One vector is turned by the same rotation once a step. Each row is the vector after some number of steps, and that number follows the row.
The counts run from 0 to 327.
[ -5  11 -12 -16  10  -8  19 -18  -1  -5  -5 -27 -28   6  28   7  15  -5
  24   4 -12   7  -3 -12  -2 -24  -4   4   5 -18  15  -8   6  30 -16  23
 -17  11 -24]  90
[ 20 -12  15 -14   2 -14   2 -12  29   2  14 -11 -18  15   0  24 -19  -4
   6 -17 -10   8   5 -11  -7  -7 -23   6 -15 -14  26   1  11  15 -14  23
 -21 -21   0]  242
[ -1  -7  -9 -18  10   6  44 -14  -6  23  -3  -9 -17  -1   0  21   7   5
   6 -28  -7 -10  -1 -20  -6 -15 -20  -7  15 -38  10  -5   5  19 -14 -18
  11   3  -8]  121
[  5   2   9 -27  -7 -14  18 -25   4   1   5  14 -25   9 -20  10 -27  -4
  10  -1 -16  12   8  24  -7   2  -6 -12  -7   0  13 -29   4   0 -21  15
  -5 -19 -25]  274
[  5   4 -20 -12  14 -10  19  16   4 -33  12  -5 -35   8 -16  -5 -26  -9
 -15  16  -5  -3  -7   1 -10  22 -13   7  -2  -3  12 -11   3 -21 -16  16
   7 -14  15]  132
[-11 -23 -17  -2   1   6  39   6  -6  22  -2 -13  -6   1 -12   6   5  -3
  -5 -30  -3  -9  -2 -21  -7  -7 -19  -7  11 -31   0   2  -1   9  -9 -38
  10   7   2]  120
[-17  -8 -38  14  11   3   0   9   9 -32  -8 -47 -20  19   3 -10   6 -24
  -2  15   0  -2  -5   1  -8  -3   0   9 -14   0  -3  10  -9  -9  -7   1
 -16   7   7]  94
[ -5 -31  -7   5  24  -5  -3 -10 -12  25  -6  29   5   5 -13  10  38   6
  11 -13  13 -18  -1   7 -20   6   9 -11   7 -11   6  -4 -24   7  16 -24
  -1  23  -9]  47
[ -9   2 -12 -18  -8   7  42   9  -4   1  -9  13 -19   2 -14  -8  -5  -6
  -9  -7 -12   0   6 -21 -11   5  -4   1  33 -14 -14  -6 -15 -14 -21 -20
  16  -1 -25]  265
[-12 -18 -12   3 -14   1 -12  -7  15 -30 -20 -26  -1  31 -28 -12   7 -15
  -5  16   6  16   9  16  -8   2  -7  15 -29 -13  -9  14   3 -24  -8 -16
  -8   2  -4]  310
[ -8 -15 -39   4  15   3  29  10  -3  -7   4 -20 -23  16 -19 -10   0 -16
 -10   0   1 -22  -7   8 -18  13 -16  -6  -1 -22   7  -4   0 -16  -4 -22
  10  -2  17]  126
[  5 -11 -14   4  -4 -13 -19   0  15 -24 -23 -20 -10  23 -26 -14  10 -14
   3  22   5  13  18  14 -19   5   3  19 -26   2  -3  10   2 -33  -9 -10
  -2  11  -5]  309
[-35  -7   1 -19 -17  20   5 -28   3 -18  17   7  -9  17 -26  14   5  -7
  -5   4  -4  29 -10  14  21  -3   1  -8 -14 -14  -3  13 -11 -12 -18  -1
 -13 -16 -21]  64
[-12  -6   1   0   3  12 -24  10  26 -26 -11 -40   4  20 -13  17   0 -13
  -4  -6   1  12 -15   3   9   1  -7  -6 -22 -24  13  19  -7  -3  10  16
 -14 -14  14]  102
[ 12   2  11   5  -8 -14 -12  10 -35 -22 -23   9  -8 -18 -22   6 -21  28
  11  13  -9  33   0 -20   7 -19  10  11  -2   4  -9  12  22   9 -18  -3
  13   7   5]  75
[-30 -12 -27   4   4  10  15  -4  19 -27  -2 -47 -14  26  12   4  13 -22
   2  10  -2   7  -6   4   6  -7  -5   5 -11 -16   1  14 -12  -1  -6  -1
 -27  -4   3]  95
[ 15  10  13 -18   2 -14 -18   6  28 -19 -13   1 -19  12 -14 -11 -19 -12
   5   1  -3   2   7  12 -21  15   9  -3  -6   5  13 -13 -18 -20   7  40
 -10 -12 -20]  28
[ 12   0 -12 -18  -6 -12  21  -7 -26   9  -2   5 -23  -8   0  -4  22  -1
   7  10  -6   7  13 -11 -14  -4  13  17  18   1   5   6  10 -15 -20  -8
  22  17 -37]  194
[ 11   2 -17  -8  10 -27  13   1  18 -19 -16  11 -32  13  -1 -21 -10  -1
   9  17   0  -2  25   3 -31  -4   0  22   1   5  -2 -23  -3  -3 -18   1
  -5  18 -22]  163
[  7   2  -3   0  31   2 -17  -3  -9  -1 -26  26   7   9 -31   2  12  23
  12  -1  20 -13  -3   7 -10  -2 -14   1 -15 -37  12 -14   3  11  12 -13
  17  22  13]  45
[ -1  21  -6 -16  27  23   6   3 -14  -2 -22   9   3   7 -26  -4  -3   3
   2 -12  -4 -22 -22   9 -12  16  -3 -19   6 -36  10 -13 -13  -6  20  -6
  31   0  -2]  261
[ 33 -16  17 -11   5 -21  -6   9 -23  15  -1   8 -17 -21 -16  17 -28  17
   4 -11 -16   1  -4 -10  -9   7  12  -8  -4  16  27  -3   6  14   0  18
   6 -18   6]  3
[-20 -17 -24   8  32   6  10   5 -10   9 -10  -3  -9   5   7   5  10  -9
   7 -18 -10 -30 -13  12 -10   5  12 -34  14   2   6 -12 -35  15  19  -4
 -16   4  -3]  15
[-12 -18 -13  -8   7  -9  25   3  -8   4   7  38  -9   6  -1   2  25  10
   1  -2  14  -1  18 -27 -16  -6   3  13  26 -12  -8   0 -13   7 -19 -26
   6  22 -17]  49
[-21   1 -13  13  15  20  -8  15 -20 -15 -40 -31  10  -1  -9   5   2   4
   8 -11 -13  -1 -26 -14  13 -15  10 -16  -7 -21  -5  15  -7  18  18  -8
   7   8  13]  222
[-17 -22  17   1 -18   5 -18 -22 -24   6   0  12   8  -8 -23  23   8   3
   4  -6 -10  30  -8   5  17  -1  27 -18  -9  12  -1  23 -15   6  -3  -6
 -13 -12 -21]  72
[ -4 -25  22  -1 -13  -1 -18  -1  15  -4   6 -19   9   8  -3  26  15 -14
  -2 -22  -5  21  -8 -17   5   5  16  -8  -6  -1  17  34 -22  -3   6  14
 -22 -17  -9]  104
[ 10  -3   3  -6   2 -15 -27  16  29 -26 -20  -3 -15  19 -19 -14 -18 -19
  -9   0  -3   0   8  13 -23  20  14   3  -9  16   3  -5 -21 -33  13  21
 -11 -11  -4]  29
[ -1  -1  -5   3   5   1 -24  17  23 -43 -14 -39  -5  17  -6   5 -11 -10
  -9   9   2  13 -15  -7   2  -2  -3  11 -24 -13   7  19   1 -11   2  17
  -8 -13  20]  101
[ -6 -20  17   5   1   5 -21 -13   8   6 -16  20  18  18 -34  12   1  17
   6 -29   6   5   5   8  -2  -2 -12 -20 -20 -17   1   0 -15  11   8 -22
  -9   0   8]  39
[-11 -18  12  -1  12 -18  -2   5 -14  -5   0  45  -5 -11   3  10  -3  19
  10  -7  -6   8   7 -25  -4  -9  20  -5  18  22 -14   0 -25  26  -2   3
 -15  15  -4]  289
[ -2 -15  -1  15   4   7 -38  17  -7 -24 -18  20  15   6 -31   4  23   7
  -5   2  12  11  -5 -13  -2   8  22   7  -2  -7 -11  29 -19 -14  14 -21
   8  11  12]  182
[ 31 -12  -2   5  29   2 -10  16 -18  19 -19 -12  -4  -6 -16   8  16   3
   2 -17   2 -24  -9  -7 -23  12  10 -10   0 -14  28   2   0  -4  27 -12
  29   4   5]  117
[ 11  19  -2 -18  16   3  15  28  -9 -14 -17  24 -14  -1 -14  -3 -11  15
  -6  -3   1 -11  -5 -36 -18   5  -9   9  24 -25  -2 -10  -5   0  -3   1
  32   7   4]  259
[-25 -13 -10  13  18   6  -5   9 -10  -3 -18  18   4   3   2  -4  29  -3
  10  -6   4  -9  -3  -2  -5  -1  32 -16  12  12 -15   7 -42  10  15 -10
 -16  25 -18]  295
